In the data rows, the value 128 means zero.
Each row of this table is followed by its label. One hidden rule gives the labels. It looks at one to three of the table's principal directions, none of them among the few with the most spread.
[100 104 126 107 100  98 125 160 180 117  64 141  58 145 156 118 103 139 150 123 160 125 130 102 123  95 104 145 166 167 115 119 195 174 140 189 131  91 185 143 161 120 102] zg
[ 86 139 148 101 108 127 142 106 129 116 164  93 128 142 176  95 145  84  87 102 160 157 128 111 136 108 147 119 131 131 127 107 144 156 100 112 115 159  72 142 162 112 138] zg
[144  88 142  72 140 130 133 149 121 152 179  76 108 138 164 151 155  64 148  89 175 114 150 110  97 127 181 164 115  99 121  93 176 133 157  85 125 169 121 150 154 143 171] zg
[107 183  93 139 106 161 110 114 150 127  74 140 133 131 125 143 105 195 161 148  64 148 129 145 154 111  67  93 144 149 127 175 156 152 145 145 117 109 115 121 140 151 132] fm
[149  88  99  84 112 108 144 172  76 175 175  94 126 128 184 143 152  69 142 112 147 111 199 179  71 142 136 117 105 122 165  78 187 153 156  91 172 177  96 139 148 128 131] zg
[155 135 145 103 204 114 105  97  61  90 109 137 160 103  65 181 144  75 225 177 144 108 186 117 154 184 104 102 144 169 108 132  83 140 120  60 145 158 157 156  87  85  78] sn
[115 106 100 110  93  93 153 136  96 140 180 111 140 134 189  59 137  72  68  85 138  97 115 134 114 123 152 130  98 116 124  89 103 107  92 138 183 139  96 107 108  98 131] zg
[123 138  65 116 108 123 130 137  77 165 149 121 152 115 151 122 134 131  97 131  85  98 151 171 117 156  95 111 100 136 156 112 136 115 126 133 162 142  81 104 123 137 133] fm
[ 34 212  55 104  54 184  99  65 193 125  52 129  98 159 185  85  75 254 121 109   0 134  71 102 179  66  55 107 153 141  72 198 186 141 117 207 104  54  77  84 172 149 194] jq
[170 115 149 168 160 149 125 122 120 159 200 111 171 121  77 143 160 109  76 139 151 126 109 120 118 163 188 173  89  79 154 136  75  83 114 102  83 156 117 107 117 153 154] fm
[117  71 213 130 135  81 135 152 184  69  95 148  53 140  99 102 129  63 125 117 255 149  98  52 142  95 159 186 171 169  96  87 139 183  93 142  96 120 226 157 145  99  69] fj
[142 104 156 135 155 123 153 140 121 150 203 113 153 126 126 128 156  89  38 138 185 134 126 137  87 141 178 138 102  88 165 105  76  78 107 134 113 141  93 143 139 126 142] jq
[114 144 141  94 137 145 108 162 180  94  27 150  70 136 122 184  92 152 237 140 134 140 143 109 144  94  72 105 183 175  89 140 198 190 166 128 122  98 202 175 147 140 109] fm
[157  72 133  99 133 111 128 137 119 160 133 111  98 148 145 133 129 135 142 129 147 135 146 146  97 110 145 122 110 125 137 116 134 107 182 117 159 129 126 139 127 118 139] fj
[146 128 186 194 162 138 135 171 149 123 148 151 156  93  81 160 142 115  71 147 165 120 142 124 112 182 171 157 123  97 173 107 116 127  87 138  73 144 172 124 144 154 108] rz
[159 136 106 212 101 130 168 159  48 177 239 128 237  74 128 101 163 108  10 123  79 126 185 228  67 204 165 111  57  58 231  75 114 124  62 105 135 198  44  63 140 153 147] fm
[100 129 112 122 113  88 143 147 117  97 107 147 131 110 164  81 110  95 114 107 126  89 136 116 139 135 117 106 133 148 109  97 117 138  76 165 184 115 159 112 104  96  90] zg
[104 104 101  73 104 130 129  38 143 112 144 108  56 179 147  78 131 155 122  93 135 160  27  80 133  51 135 194 160 129  64 162 114  83 157 147 106  74  79 124 139 104 176] fm
[166 157 207 124 209 201  80  88  94  87  53 159 111 137  25 255 134 174 254 225 139 215 164 162 155 138  59  64 179 200 128 167 115 169 200   0  70 150 137 195 129 110  73] rz
[ 96 155  63 121  58 124 140 137 103 162 138 119 150 130 201  76 113 150  99  89  49 104 128 174 144 112  96  78  92 126 133 119 150 127 125 141 192 134  68  98 104 141 145] zg
[168 117 118 117 153 159 123 124  88 165 171 112 148 123 107 162 144 132 138 131 109 121 130 156 119 137 143 120  90  99 130 133 100  81 158  72 140 148 102 120  93 158 158] zm
[124  84  75  54  79 119 139 130  96 179 180  65  90 155 215 106 143 101 142  71 123 125 145 144  93  94 150 144 105 116 125  97 210 144 175 103 167 159  70 117 151 140 177] fj
[117  98 146  63 172  88 115 114 108  91 108 125  92 137 105 133 128  68 163 140 194 105 114  69 152 136 118 149 153 183  75 101 102 130 119 113 143 119 167 168 109  78 105] zg
[124 112  88  67 100 127 147 155  91 166 181  81 133 131 212 127 145  72 138  88 122 109 187 164  76 126 142 113 107 102 142  87 196 153 136 101 168 169  76 130 161 132 166] sn
[131 146 150 185 130 126 116 113 165  93  72 176 123 123  74 126 108 177 148 149 109 137  97 111 153 131 110 148 160 138 117 162 110 137 119 160  95  89 179 121 120 121 103] rz
[123 164  76 127 100 137 153 159 111 129 139 127 176 113 169 112 114 116 130 106  73 126 149 178  94 128 103  83 118 104 139 113 144 145 110 128 169 136  91 119 142 131 163] fj
[152  58 145 132 142 102 131 101 137 159 210  91 111 147 109  93 161  95  48 114 198 123  80  75 102 135 219 232 102  88 134 119  92  77 118 151  85 131 124 102 141 120 163] fm
[150  97 128 126 154 118 126 113 139 123 122 146 100 129  93 145 129 148 137 145 140 120 115 116  88 136 137 187 153 111 123 137 125 100 139 163  97  87 151 130 154 115 147] zm
[131 145 108 139 136 121  95  90 116  94  46 162 125 111  75 133  96 182 225 151  60 112 141 111 173 146  81 119 151 165  86 160 137 161 123 130 140 102 184  97  97 113 107] zg
[139 130 192 194 172 113 120 119 165  85 108 164 140 108  52 136 133 124 111 161 175 129 111  78 150 164 158 172 153 128 134 145  78 126  87 159  69 115 199 129 122 116  83] rz
[122 173 132 140 146 167 116 123 158 104 107 135 139 111 102 161 124 144 155 125 104 122 116 102 147 137 121 146 147 112 110 155 142 133 118 129  84 121 150 125 141 164 149] ml
[168 129 138 158 169 130 138 150  54 149 195 131 194  73  92 175 173  75 105 149 135  91 199 172 106 212 151 127  94  98 185  95 108 113  96  81 125 191 114 116 111 152 102] jq
[134 126 194 133 188 140 122 113 171 104 142 118 123 136  81 158 143 107 110 145 202 149  86  66 147 130 172 165 143 120 115 146  75  94 131 123  68 124 154 167 128 132 130] fj
[110 113  80 121  63 103 116 161 135 140  45 156  88 137 188  84  78 185 162 101  51  84 143 153 132 110  82  96 124 158 107 115 187 156 144 171 203  90 171  88 116 110 115] zm
[125 148 123 116 120 151 141 159 110 146 156 118 158 118 167 150 132 106 139 113 104 116 168 166 109 136 132  85 114 101 140 109 156 143 121  96 148 155 101 141 129 144 143] fm
[107 151  96  97  95 130 144 121 103 148 156 114 146 141 178 108 132 117 124 108  99 126 126 164 140  98 104  77 109 125 121 128 122 117 136 109 173 138  59 148 103 131 141] fj
[168 123 137  85 167 157 136 203  96 169 172  91 159 111 161 215 155  58 172 122 152 103 215 175  75 165 149  97 101  94 164  89 174 135 169  52 147 194 119 175 145 163 151] fm
[170  79 183 136 180 128 144 150  97 149 224 101 155 118  99 143 167  53  61 128 210 129 124 119  99 163 215 157  86  89 153  82  69  86 106  74 112 175 126 134 109 131 134] rz
[147  93 167 112 166 115 147 155 107 140 188 111 147 131 126 137 145  62  94 134 195 128 131 127 106 139 177 114 103 111 135  89  76 102 114  94 145 151 124 162 103 109 126] rz
[161 110 113 131 132 117 136 127  80 157 171 103 162 110 145 132 151 109 140 119 111 117 185 164 105 155 156 113  94 100 163 119 132 117 147  99 161 173 102 107 116 136 129] zg
[ 97 140  85 104  71 104 123 142 139 117  60 137  92 140 175 102 101 138 191 111 101 122 146 136 152  91  66  97 152 180 107 132 193 191 144 150 175 117 148 129 127 119  94] zg
[123 156 162 149 148 156 113 115 161  93  90 143 117 113  92 161 127 149 163 136 129 139 130  98 155 131 124 144 158 131 116 154 147 150 122 125  78 125 167 128 142 153 114] zm
[168 151 179 184 191 142 129 116 107  99 151 151 190  94  55 168 155 101 134 162 148 131 143 132 139 178 152 124 127 105 150 146  50 100 104  88  98 154 146 139  95 128  93] zg
[161 132 102 131 145 176 118 126 115 176 209  88 168 118  97 150 161 102  97 113 120 102 107 114 122 154 175 185  77  69 129 140 111  86 116  92  89 163 104  88 123 190 195] jq
[128  67 101 136  89  76 137  74 110 171 210  87 127 154 152  26 145 124  33  89 133 116  70  96 128 123 203 197  79  97 129 121  86  75 113 168 141 129  81  68 107 102 165] fj
[110  77 201 118 139  96 121 127 187  93  87 138  42 156  98 117 123 117 116 140 239 166  88  60 152  84 142 169 165 179 104 114 133 156 130 151  89 104 194 162 146 108  83] fj
[168  91 135 127 141 123 124  81  82 160 221  80 163 126 110  97 165  93 111  84 122 103 100 102 148 150 214 181  64  73 109 122  80  73 130  67 133 178  95  88  78 142 184] zm
[108 134 145 149 128 130 118 115 185 118  80 151  94 148  97 122 103 193  98 159 142 163  76 103 157  92 105 125 147 157 121 162 102 113 140 182 101  77 148 138 128 132 113] zg
[175 106 175 104 203 161 129 155  92 145 173 108 132 114  98 225 161  93 152 157 186 144 169 150  97 157 158 115 121 116 159 109 120 104 175  49 110 171 127 176 121 156 118] jq
[ 79 187  92 109 107 163  90  92 183 106  29 133  91 143 138 145  91 210 196 142  64 138 122  94 174  98  60 115 175 171  91 192 191 169 150 172  99  84 145 119 163 143 134] ml
[142 107 203  98 196 121 142  79  77 102 201  97 153 130 115 148 177  43 118 149 216 164 157 116 121 142 183 108 128 122 136 111  54 103 114  51 117 179  82 177 117  79 101] zm
[116 138  92 127  92 137 115 124 127 152 109 119 119 132 150 117 116 171 138 118  78 125 134 140 146 118 106 115 115 139 130 141 168 143 147 136 143 129 116  97 125 151 135] ml
[150 111 161 123 164 121 125 125 114 122 129 120 128 121 110 167 144 110 166 153 164 146 176 131 117 145 142 118 139 135 148 126 133 143 150 100 120 153 141 152 134 119 100] ml
[117 157 103  95 106 152 123 142 141 139 104 115 125 138 170 144 116 139 179 106  86 120 145 146 129 105  98  99 129 123 112 139 177 146 160 113 146 131 110 144 142 147 162] jq
[ 67 205  71 111  93 180  83  63 176 116  27 143  96 154 137 131  80 255 181 145  14 137  88 104 191  87  42 103 168 167  76 215 168 141 152 178 102  59 113 107 143 142 154] ml
[122  80 117 125  92  97 102 127 147 126  60 137  54 140 146  96 102 170 166 107 114 105 128  95 143 118 127 170 142 164 104 124 195 163 150 165 143 103 201  81 132 116 101] rz
[166  63 131 148 127  96 120 136 132 158 114 130  89 137 109 128 134 162 112 152 157 140 149 142  92 133 140 165 120 138 171 126 142 117 174 159 123 121 153 107 152 123 109] jq
[113 124  63 121  68 114 120 115 119 163  95 125 105 144 167  91 101 198 145 118  60 130 126 158 151  90  86  90 110 155 127 150 159 133 168 157 186 108 107  92  97 140 120] fm
[149  70 103 148 105 103 125  61  94 190 220  77 131 138 128  63 165 152  32 103 122 125  92 112 134 137 204 199  62  90 156 139  92  55 143 143 121 152  66  51 108 144 163] zg
[ 88 134 109 107 103  98 138 116 129  90 104 139 111 140 156  73 106 110 118 113 134 129  94 105 147 101 102 115 151 166  92 114 113 145  92 156 161 101 131 128 117  83 108] fj
[170 189 222 155 232 221 116 133  94  87 143 143 194  88  32 255 170  87 161 195 163 177 188 162 117 192 120  88 145 119 165 129  92 146 112   0  40 197 116 180 159 149 112] jq
[154 138 120 174 143 119 122 124 128 116  96 157 154 103  83 137 120 161 151 155  96 122 152 143 122 156 113 129 132 121 147 152 111 124 125 153 125 116 157 106 125 128 114] zm
Which label does each new row get?
[ 89 142  91 118  83 115 134 146 150 138 111 122 117 137 176 100 109 138 113 115 112 126 130 129 130 108 104 114 135 144 131 124 174 162 118 175 144 115 120 123 147 131 128] ~ fj
[167  87  99 117 111 129 129 125  85 178 189  94 142 132 145 105 140 122 128  83  91 102 117 146 113 134 177 152  70  82 120 109 128  93 154  82 164 157 102  86  93 145 185] ~ ml
[ 58 208  81  93  79 172  99  98 180 118  30 131 106 154 184 130  80 220 190 128  25 138 131 126 169  81  41  70 165 161  89 186 202 172 151 166 126  84 100 134 169 135 160] ~ zm
[122 158 132 121 171 140 129 123 119 128 136 133 161 112 115 166 139 121 107 169 135 117 158 139 123 153 111  95 129 124 149 143  86  92 114 141 121 125 105 154 131 128 115] ~ fj
[149  59 207 133 173  95 104  70 160 101  94 131  50 156  57 137 139 153 151 168 224 182  99  62 156 101 160 180 162 172 116 155  98 120 174 134  79 108 184 149 124  99  77] ~ zm
[124  66 157 122 116  79 150  85 116 134 212  95 119 156 151  40 154  76  33  89 193 133  64  84 130 108 213 179  97 106 115 101  58  76 101 135 138 136  93 113 103  83 141] ~ fm
[104 132 126 105 113 124 117  73 163 102  96 119  86 165 134  96 114 156 158 114 130 158  66  81 168  71 119 143 156 153  77 168 117 123 155 142 121  94 125 138 120 109 137] ~ rz
[114 131 132 118 126 128 138 123 133 138 158 122 137 147 138 109 127 117  86 127 143 133  86 122 140 108 136 114 115 123 115 128  82  97 117 130 137 116  99 148 103 119 140] ~ fm
[159  36 164 113 146  55 147 194 135 141 132 121  85 123 138 136 135  65 147 132 234 117 192 118  85 130 174 140 128 138 156  76 160 158 141 154 166 143 208 153 126 114  71] ~ zm
[153  87 114  36 150 132 139 137  37 174 209  86 126 126 164 159 160  64 149  94 136  83 151 161 117 132 150 104  77 108 106  75 122  76 165  33 197 174  74 155  72 145 160] ~ fj
[104 179 108 120 125 145 100 106 152  72   4 177 100 132  93 148  78 196 237 160  68 146 118 122 170  99  29  85 187 191  73 171 150 179 139 136 133  74 173 141 124 111 107] ~ zg
[116 192  76 104 143 174 135 148  94 156 136 139 181 109 150 172 124 152  97 157  63 101 155 199 112 143  62  45 104 115 151 138  94  69 128 127 163 117  56 147 119 154 150] ~ fj
[147  74 166 101 145 107 120 141 139 136 139 100  98 140 130 138 136  91 163 109 176 118 142  89 118 134 183 168 124 119 112 101 162 147 149 105 120 149 169 143 138 119 145] ~ rz
[117 124 118 110 127 102 122 106 118 112  94 134 110 134 137 126 125 131 164 149 133 134 158 129 128 125  97 115 156 164 129 138 140 149 138 146 141 118 130 140 140  92  93] ~ zg
[134 109 159 166 153 114 113  92 148 127 119 130 111 129  75 135 139 165  98 173 168 162 123  98 147 138 144 157 139 149 159 159 104 118 137 162  79 121 146 118 135 128  87] ~ rz
[136  98 167  91 146 130 138 106 107 143 211  81 135 145 149 119 165  61 103  95 181 128 113 104 131 118 198 145  97  94 112 107  96  94 129  70 127 170  87 149 110 123 158] ~ jq
[116 129 133 109 110 131 139 145 124 131 138 123 123 137 161 116 126 108 119 104 132 127 119 141 131 107 125 104 118 127 117 106 132 129 129 106 152 137 109 145 118 129 136] ~ zm
[133 142  99 113 120 153 132 179  92 159 153 120 152 109 151 160 133 104 126 117  99  98 165 171 102 161 114 111 105 115 147  90 173 147 121  91 142 160 109 125 138 158 149] ~ rz
[119 132 140 131 143 136 130 107 136 134 153 124 138 143 105 123 130 136  80 153 149 155  92 117 135 117 135 121 122 128 128 140  78 102 113 135 108 114 101 140 121 121 138] ~ fm
[132 100 119  91 128 138 135 106 109 162 193  80 112 139 154 135 161 108  99 113 157 143 135 127 102 117 164 156 112 106 146 121 150 110 151 110 111 155  73 125 154 147 158] ~ zg
[112 172 132 125 140 146 111 141 181  85  52 149 110 123 110 168 106 142 208 135 120 126 125  95 154 120  87 132 180 152  96 158 169 170 140 144  99 104 186 158 146 143 119] ~ fj
[132 121 111 130 115 123 134 140 128 149 160 111 146 133 140 105 129 111  99 110 126 115 111 124 121 131 150 141 103 108 128 119 118 117 116 133 137 136 118 113 122 132 155] ~ rz
[159 158 110 163 134 159 121 191 131 144  97 146 162  90 118 191 121 145 181 141  81 105 203 175 100 169 105 104 125 107 168 132 186 164 139 121 127 148 169 115 147 175 122] ~ fm
[143  49 172 145 130  57 138 163 153 138 120 126  79 129 126 115 138 102 108 143 229 140 168 109 112 123 167 150 131 153 171 101 147 152 142 176 137 136 192 138 134 116  54] ~ zm
[161  97 137  57 161 150 133 103  58 153 188  99 121 133 138 161 149 110 176  95 116 110 117 149 140 108 156  98  87 100  83 110  94  59 184  24 184 152  83 154  49 149 165] ~ fj
[168 160 233 193 218 156 109 150 147  75  79 182 165  89  22 212 133 124 172 183 161 129 149 117 166 182 129 106 146 134 135 144  62 120 119  78  82 142 214 171  93 138  67] ~ fj
[103  54 205  88 117  60 133 156 175  74  64 143  15 163 133  98 115  73 154 117 255 161 108  68 142  70 126 154 182 209  88  72 168 201 133 136 132 112 213 187 148  74  61] ~ jq
[128 136  53 112  79 132 147 160 107 155 135 116 146 128 187  98 109 137 126  98  66 124 144 184  86 111 100  92 105 112 139 111 162 137 136 136 187 129  87  99 141 135 169] ~ rz
